(in the rows, 128 means zero)
One turn moves each row of this set onto another row. After a few examples, where does it send each row asked below?
mesun: [100 114 107 118 118 149 129 138 128 123 155 145 125 112 146 157 129 106
 170 107 117]
zana: [139 151  81 110 153 166 145 153 133 135 157 141 164 130 128 113 130 156
 159 117 107]
ket: [137 141 112 102 172 180 104 136 126 109 128 160 105 114 117 113 121 135
 128 152 134]
nazu: [122 117 139  90 132 144 159 110 129 133 162 122 124 139 134 109 123 152
 149 124 144]
Finit: [125 159 165 126 158 117 118 163 135 151 118 159 137 138 141 128 125 107
 110 136 156]
lep: [127 114  93 153 133 151 124 155 132 146 146 150 148 114 149 141 146 129
 156 104 100]
Fakat: [110 107  98 125 140 148  84 152 129 116 144 150 170 130 132 119 159 153
 123 145 110]
pov: [141 115 125 100 145 146 155 122 126 148 161 131 127 140 133 105 127 171
 141 130 140]
pomu: [130 120 141 129 130 144 156 119 139 142 154 115 155 144 143  93 145 152
 138 104 124]
voro: [110 152 101  82 133 164 151 134 131 111 162 132 149 129 128 125 118 128
 172 112 119]
kod: [146 118 126 124 145 146 153 126 133 153 155 125 147 142 137  95 140 171
 135 118 128]
rufe: [108 116 108 145 116 148 128 144 134 130 149 141 145 115 152 145 143 108
 163  96 103]
bevok: [122 167 169 127 154 118 119 159 139 145 122 160 144 131 138 131 126 114
 108 138 160]
seta: [158 140 105 109 160 128 115 152 117 130 155 184 142 123  91 101 127 137
 132 146 130]
kizo: [126 153  96 122 140 164 147 147 140 126 153 130 178 133 135 107 140 138
 160 100 100]
Tada: [124 160 167 126 156 116 119 161 135 150 118 158 138 138 142 128 126 104
 111 135 156]
Lofi: [ 83 109 118 105 119 145  89 135 129  93 148 139 161 129 134 128 151 124
 135 138 117]
Genu: [122 159 168 123 156 117 119 160 135 149 118 158 137 138 141 129 125 103
 112 136 157]
Zoko: [108 105  95 103 143 149  84 148 123 113 149 155 152 128 126 129 147 155
 128 158 122]
dodu: [121 167 169 124 154 118 119 157 139 144 122 160 141 130 138 133 124 113
 109 140 162]
Fuv: [133 111  83 132 144 152 123 158 124 150 151 159 128 111 142 150 133 142
 158 121 112]
vabo: [157 144 116 144 149 127 115 154 129 130 148 172 173 128 101  85 148 125
 126 123 111]
zeko: [ 95 109 113 127 126 147  86 144 133 104 143 141 176 132 137 119 162 133
 127 132 107]
kope: [124 167 169 127 155 119 119 159 140 146 121 160 143 130 137 132 125 116
 108 139 161]
Zumi: [ 90 106 108  90 130 147  88 138 123  98 151 149 146 127 128 135 142 137
 135 153 126]
fumo: [106 147 146 127 137 177 109 122 142  86 123 135 134 120 131 102 141  92
 132 113 117]
luga: [120 167 170 125 154 118 119 157 139 144 121 159 143 130 138 132 125 113
 110 139 160]
vusab: [132 142 123  81 142 126 120 134 115 107 162 177 127 121  91 113 115 112
 145 144 142]
tid: [109 143 134  94 148 177 110 121 130  87 130 146 106 116 121 116 121 104
 136 137 135]
Bis: [123 159 166 122 157 117 119 160 135 150 118 159 135 137 141 130 123 105
 112 137 158]
kobi: [117 120 149 108 122 143 160 109 135 129 159 114 141 142 141 103 135 140
 146 107 133]
mup: [131 146 131 155 154 177 105 138 144 107 117 142 150 123 132  91 152 115
 119 115 105]
fuso: [109 155 107 105 127 163 151 137 138 111 156 125 168 131 135 116 132 122
 168  98 106]
Lilos: [116 111  91 109 133 151 127 145 122 135 157 156 115 109 140 159 122 127
 167 124 122]
Fozo: [122 166 168 124 156 119 119 159 139 146 122 161 141 130 137 132 123 116
 109 141 162]
Nole: [125 159 165 122 158 117 118 161 134 151 118 160 136 138 141 129 124 106
 111 138 157]
kip: [150 143 109 139 174 180 101 148 134 122 120 157 132 119 122  96 140 142
 116 138 117]
Buvad: [128 150  85  84 149 165 148 144 128 125 162 142 147 128 124 123 117 150
 167 124 119]
fugu: [128 147 140 139 125 124 120 139 134 106 148 157 176 129 108  88 150  92
 136 106 112]
rav: [113 146 144  99 120 124 124 125 125  92 158 161 148 125 101 106 130  83
 147 118 130]

Bis goes to Tada
ket goes to fumo
voro goes to kizo
Where do these go?
mesun goes to lep
vusab goes to fugu
kod goes to nazu
Zoko goes to Lofi

One turn moves each row of this set onto another row. After a few examples, where does it send each row asked below?
sofin: [147 142 107 139 132 138  89 131 109 124 113 115 143 160 144 121 148]
Dofe: [131 160 123 148 135 120 160 103 149 125 142 113 104 136  92 141 126]
negun: [106 141 105 137  87 131 108 141 116 139 112 113 145 118 144 109 101]
Lud: [103 142 112 137 108 125  77 137 118 147  94 107 132 141 136 126 117]
fule: [157 142 142 112 131 168 108 153 154 119 138 124 140 129 123 158 113]
vidat: [143 151 134 124 156 138  90 159 128 154 107 146 147 122 114 170 113]
dasu: [153 124 132  96  95 141 130 150 143 142 148 135 139 141 109 138 107]
lum: [119 152 113 123 149 117 166 124 144 135 152 153 111 113 124 134 119]
vege: [116 173 120 161 151 108 153 112 140 140 120 129 113 119  98 157 114]
remeg: [ 94 137 117 137 120 134  75 138 120 141  98 117 130 154 127 126 125]
zat: [107 122  99 156 117 131 128  88 122 161 103 118 138 121 101 165 121]
Gipig: [ 90 137 109 141  97 137 109 144 118 136 113 132 148 120 137 110  97]
moven: [139 137 126 105 112 112 117 156 126 171 119 158 144 136 110 156 103]
buk: [120 117  96 152 102 144 148  87 126 145 124 112 143 116 106 149 117]
Pavim: [142 149 107 140 123 135  83 133 110 130 104  99 139 147 150 125 139]
Ber: [145 146 101 142 103 140 114 136 110 121 122 108 152 124 159 109 121]
fivo: [120 171 127 160 152 128 147 108 151 122 130 114 106 125  98 154 122]
buzu: [128 164 115 151 133 102 166 107 136 142 134 128 111 130  94 143 119]
kar: [127 131 101 162 139 146 119  87 124 144 103 108 140 125 111 171 135]
kiz: [143 154 136 121 149 139  95 160 136 150 109 147 146 124 123 178 109]
luk: [112 153 125 120 171 123 131 119 153 136 136 137  93 138 113 149 138]
rumo: [139 153 116 121 163 123 153 119 145 127 153 140 104 133 123 137 140]
Mavid: [152 121 133 100 100 148 129 148 140 140 150 133 140 133 101 127 105]
degez: [142 142  99 144 109 142 125 139 108 119 129 129 160 125 154 105 119]
kupi: [135 131 125 106 114 114 114 154 121 174 121 156 144 133  98 146 103]
sez: [161 140 140 116 141 171 105 154 147 118 136 123 143 123 117 151 115]
mezif: [ 91 153 122 122 156 117 143 127 151 144 135 149 100 117 113 145 114]
bot: [139 125 101 159 123 159 139  86 129 129 123 103 144 118 115 157 132]

rumo goes to lum
buzu goes to vege
zat goes to kar
Where do these go?
negun goes to Lud
Gipig goes to remeg
sez goes to Mavid
dasu goes to moven

One turn moves each row of this set onto another row. After a few examples, where does it send each row asked below?
mideg: [124  91  98 125 146 135 112 124 106 139 157 152 119]
bovub: [138 134 129 154 143 149  93 151 111 119 153 156 104]
famif: [149 125 137 159 146 141  88 141 121 118 160 155 105]
nove: [114 113 126 111 157 145 130 145 109 154 143  97 142]
suli: [107 109 135 134 139 141  96 178 140 126 127 145 128]
Pimep: [136 111 169 119 121 144  95 137 124 137 178 123 159]
farok: [105 148 153 117 124 127 128 123 118 168 148 110 103]
Fod: [119 119 165 107 145 137 139 119 149 106 124 137 101]
kezag: [118 116 143 104 128 166 117 119 141  96 164 106 101]
puso: [ 97 118 171 128 141 161 122 100 152 142 142 125 110]
megi: [136 100 113 172 121 132 135 112 128 126 149 121 130]
taset: [141 127 140 101 122 165 155 145 103 128 150 128 141]
Som: [126  93 115 164 125 123 141 120 126 133 140 122 144]
dadel: [122 138 116  98 115 129 111 104 130 101 131 126 132]
zogiz: [152 123 177 124 118 145  94 131 124 138 162 126 156]
Puvat: [119  99 106 166 116 133 138 126 133 136 150 114 134]
pabo: [129 119 121 101 112 162 107 160 123 138 111 147 133]
Zife: [136  98 126 116 116 103 134 128 146 124 120 143 135]
dor: [168 144 155 135 145 133  89 146 125 146 139 117 123]
fulal: [140 133 133 159 149 134  92 149 118 136 149 152  98]
turos: [123 123 121 140 145 154 149 151 158 118 149 130 148]
niro: [121 134 134 117 106 146 114 163 124 147 137 112  85]
Leri: [144 104 176 126 123 146  87 124 130 134 168 133 152]
mabo: [129 128 122 113 110 121 108  93 134 101 129 126 121]
gakop: [101 111 165 123 138 155 106  87 141 139 140 131 107]
duv: [138 163 132 117 100 152 146 128 138 128 139 134 124]
vipul: [121 132 128 104 113 122 112 110 142  96 117 133 121]
gidab: [148 116 116 129 121 145  75 134 117 163 164 123 122]
lufu: [142 118 191 132 125 161 128 127 139 137 137 107 129]
Pani: [115  78 120 115 101 146 131 126 130 105 149 139 119]
Rit: [143 110 121 156 152 126 124 132 120 162 119 143 124]
riba: [110 114 159 113 132 130 105 147  89 149 132 126 151]
Ror: [139 124 150 127 126 192 102 113 115 141 157 105 121]
tes: [111 114 126 109 145 146 137 159 161 149 162 127 110]
Big: [ 90 117 163 123 132 166 111 104 143 147 143 136 103]

Som goes to fulal
taset goes to tes
bovub goes to Pimep
Where do these go?
famif goes to Leri
Fod goes to Zife
duv goes to turos
gidab goes to Ror

One turn moves each row of this set onto another row. After a few examples, where does it send each row asked below?
Kubis: [113 100 128 115 130 125 162 125 132 123 122 124  97 138 125 119 138 117
 167  94]
zot: [115 142 135 114 110 128 131 146 144 104 122 124 137  75 134 159 128 163
  93 121]
Nufa: [ 92 113 144 154 155 111 112 128 104 130 107 141  91  95 117 127 159 177
 109 115]
tavim: [119 115 135 157 140 123 121 125 114 140 113 163  80 103 134 109 124 150
 133  87]
mudep: [125 106 120 110 163 145 129 124 162 104 110 128 141 134 101 140 143 103
 131 132]
tuvo: [124 112 139 101 123 139 139 145 150 105 138 121 162 123 107 159 134 130
 146 110]
dab: [104 117 141 157 150  98 123 134 101 131 117 148 105  80 107 135 160 168
 133 119]
Deri: [104 123 126 132 158 152 110 142 157 108 118 116 147 122 126 162 144 148
  84 145]
ziv: [101 133 135 143 164 142 112 146 146 111 127 118 149 103 131 170 139 150
  89 146]
bofo: [130 123 129 163 152 106 133 131 112 138 110 164  85  98 139 112 126 142
 129  97]
midem: [123 123 132 103 128 134 142 131 159 105 131 133 146 125  98 140 144 107
 157 120]
sagu: [110 107 126 126 138 161 106 140 158 112 128 126 154 106 106 168 139 149
 120 136]
bem: [108  91 126 127 156 133 152 122 134 126 121 121  99 151 124 123 142 111
 162 106]
Togal: [127 142 129 179 155 112 149 132 111 118 117 161 101 113 154 123 149 129
 140 102]
Bok: [123 134 134 176 164 103 133 136 112 141 122 160  93 112 141 116 134 136
 131 107]
mutez: [117 123 124 104 161 141 132 125 163  99  97 118 124 146 121 127 144 111
  92 128]
saliv: [125  97 128 111 161 150 127 139 152 105 121 116 160 134 110 163 136 125
 126 124]
Kupul: [ 86 129 152 155 145 104 119 134 102 130 117 140  94  98 120 125 162 174
 113 112]
bisem: [113 148 131 130 143 123 129 148 144 105 117 119 140  90 142 162 134 154
  74 138]
Vuva: [119 137 137  96 131 125 147 146 151  96 112 106 138 139 141 141 134 139
  81 108]
kuzus: [103 105 137 155 157 108 114 127 103 131 106 147  98  85 108 132 157 172
 122 118]
Seti: [137 123 119 165 145 120 145 123 113 116 104 167  94  97 148 120 140 135
 140  91]
Kupag: [ 97 117 141 134 144 159 104 141 147 114 137 125 151  95 115 173 134 154
 117 133]
fafik: [110 149 137  95 125 128 145 130 160  98 109 118 120 145 132 118 144 119
  93 113]
fiz: [121 138 144  92 103 124 152 148 149  99 131 115 148 125 126 145 133 138
 118  99]
Vif: [103 119 145 167 148 131 113 127 115 144 127 159  84 119 133 111 130 147
 138  89]
dazuk: [117 150 131 111 100 122 139 151 153 103 128 124 145  94 130 153 138 156
  96 124]
Napi: [118 123 129 112 103 143 125 145 155 107 134 131 153  87 110 162 135 155
 128 123]
tufip: [ 95 131 150 157 143  95 125 137 101 131 122 144 101  90 115 130 163 171
 127 116]
vema: [123 109 127 159 140 144 127 116 117 118 103 164  86 107 143 116 137 145
 139  81]
vuz: [115 119 122 124 152 108 170 129 131 120 108 115  88 151 146 113 143 114
 126 107]
Rares: [121 114 127 108 166 140 131 140 152 101 106 108 145 145 131 152 136 130
  85 124]
nedi: [113 149 143  94 106 124 151 136 160 100 131 126 133 131 116 126 145 116
 134 109]
Sigob: [109 150 129 123 135 128 129 150 155 103 118 115 142 114 141 153 144 153
  71 138]
duku: [105 123 141 117 110 150 116 141 146 109 134 129 143  77 117 166 128 162
 120 117]
lav: [109 104 122 132 169 123 157 126 134 125 111 115  95 160 137 120 146 109
 137 114]
sasi: [119 116 125 113 126 109 174 129 132 120 114 121  90 138 139 112 139 118
 144  95]
tupit: [104 131 144 178 162 118 121 135 113 144 131 158  93 124 137 116 136 140
 139 102]
raz: [102 120 140 170 147 152 121 120 117 122 116 158  88 127 147 117 145 144
 139  84]
laz: [104 140 142 183 157 132 135 129 115 122 126 156  98 133 153 121 153 135
 140  97]

Kupul goes to dab
zot goes to Kupag
tuvo goes to Rares
Where do these go?
Deri goes to dazuk
fafik goes to midem
laz goes to Seti
lav goes to sasi
Vif goes to Bok

